In the rows, zero is written as 128.
Named turns come first, each shown by rows before and after it. Which turns, in which order, take the first row of each pair that follows to the second? Write the first one first, as in the answered first pair.
turn j686:
[116 134 118 151 145 138 144 135  78  89 139 165 113 169  95 185 120 129
 127 137]  ->  [114 126 151 135 132 143 147 102  76  79 149 152 128 165  97 183 145 123
 128 150]
[117 118  82 138 135 125 135 117 115 126 100 159 106 149 153 164 109 144
 135 159]  ->  [111 118 130 115 124 120 133  63 125 129 123 141 119 132 145 162 148 135
 131 170]
[133 113 128 130 127 133 122 181 109 127 118 187 112 122 127 204  79 125
 158 160]  ->  [134 104 174  95 108 139 125 115 105 106 127 161 133 110 137 207 119 108
 156 175]
turn j920:
[106 150 146 120 140 134 169 151 135  99 144 118 129 169 143 139 119 136
 109 107]  ->  [103 149 146 123 141 128 167 150 136 106 153 109 132 171 137 126 111 131
 101 101]
[131 131 126 140 147 123 122 155 120 122 111 164 123 100 128 139  79 165
 107 132]  ->  [128 134 136 140 154 117 122 135 117 114 104 163 131 116 128 159  96 159
 107 145]
[136 127 121 109 109 123 114 126 128 152 150  99 154  97 135  94 134 128
 119  98]  ->  [140 110 112 107 107 135 102 142 111 133 134 103 144  87 151  99 105 140
 138 118]
[139 114  96 146 154 140 140 188 108 125  94 120 114  95 119 170  81 176
 155 183]  ->  [139 135 135 146 166 133 159 147 111 108 109 131 109 118 112 207 132 166
 148 203]
turn j994:
[156 138 151 104  53 136 114  92 109  83 125  99 141 133 169 134 157  82
 152 132]  ->  [165 120 133 113  59 150  99 127 101  82 111  99 139 109 181 115 112  92
 161 144]
[139 126 112 139 128  97 147 107 148 107 127 147  94 159 109 138 135 121
  66  91]  ->  [149 115  96 130 125 103 137 123 126  86 113 149  85 166 125 144 113 117
  79 107]
[104 129  83 114  69 118 126 153 146 115 172 113 121 180 106 102 137 105
  83  50]  ->  [103 129  75 111  64 127 129 160 136  95 162 116 113 190 112 113 124 105
  92  63]
turn j666:
[118 139 173 144 150 111 132 109 153 178 153 117 160  74 106 110 145 140
 123 130]  ->  [124 100 139  88  98 156 119  96  91  80 118 111 129 135 177 130 131 124
 149 164]
[140 122  68 144 123 103 121 169 117 158 127 122 101 120 127 100 108 165
 102  84]  ->  [135 133 177 128 148 101 123  82 129 157 145 119 126  94 107 141 184 154
 106 143]
[129 114 100 100  98 165 112 118  87  93 128 118 116 148 167 127 129 125
 148 148]  ->  [123 139  96 159 138 123 118 163 146 177 153 128 143 110 107  96 107 133
 133  99]
turn j123:
[126 119 149 124 106 121 114 124 121 133 125 108 145  95 120  93 116 120
 129 116]  ->  [126 131 133 145 120 103 116 132 132 145 131 124 144 100 108  94 122 122
 127  98]
[124  98 140 151 157  89 171 163 133 134 118 148 137 129 106 126  87 145
 168 133]  ->  [130 113 129 147 161  90 179 159 134 127 120 151 126 160 100 143 100 146
 153 120]
[117 140 193 142 159 129 139  80 149 123 129 136 130 111 103 178 170 135
 130 160]  ->  [116 145 197 139 157 132 141  81 148 117 123 136 129 118 103 186 169 131
 133 163]
Now pairs of rows:
(2 to 3 turns a pair)
[116 135 206 125 167 145 133  53 131  91 117 130 152 134 110 218 208 128
 120 191]  ->  [126 114  33 185 156 136 114 235 120 125  91 143 115 139 139 140  52 165
 126 115] | j994 j666
[104 149 129 116 124 137 118 134 158 186 143  92 143 123 130 101 120 106
  72 107]  ->  [105 127 151  79 108 167 112 102 116 129 125  91 121 137 168 140 132  96
  89 160] | j666 j994
[134 105  24 127 139 168 116 176  94  55  94 144  87 208 156 185  74 140
 155 153]  ->  [115 170  80 191 194  77 129 160 197 198 149 147 145 152  37 138 131 148
 105  80] | j666 j994 j920
[127 161  58 154 159 117 146 217 148 125 113 117 120 138 128 144 125 132
 130 108]  ->  [131 153 108 147 154 106 145 174 182 180 138  99 158  76 107 109 138 130
 126 105] | j666 j920 j920
[124  91  66 151 105 111 143 185 113  91 132 109  91 179 159 136  96 101
 160 106]  ->  [109 114 179 147 118  80 157  97 176 157 178  87 144 124 104 106 164  84
 144  95] | j686 j666 j666
[129  90 137  79  83 156 110 113  99  96 124 119 139  96 168 111 104 108
 157 169]  ->  [136  91 103  85  75 161 107 146 101 108 119 119 135  98 173  96  83 104
 150 147] | j666 j666 j666
[142 110 120 155 173 133 130 177 114 108 106 147 105 131 106 179 115 167
 165 136]  ->  [131 119 129 119 143 130 145 124 102  76 112 141  97 184 122 197 160 143
 146 125] | j920 j920 j666
[142 134 107 175 165 110  98 203 158 197 144 141 137  81  86  95  91 152
 122 109]  ->  [145 142  79 180 184 125 105 221 129 148 118 159 102 141  97 149  94 159
 129 122] | j920 j123
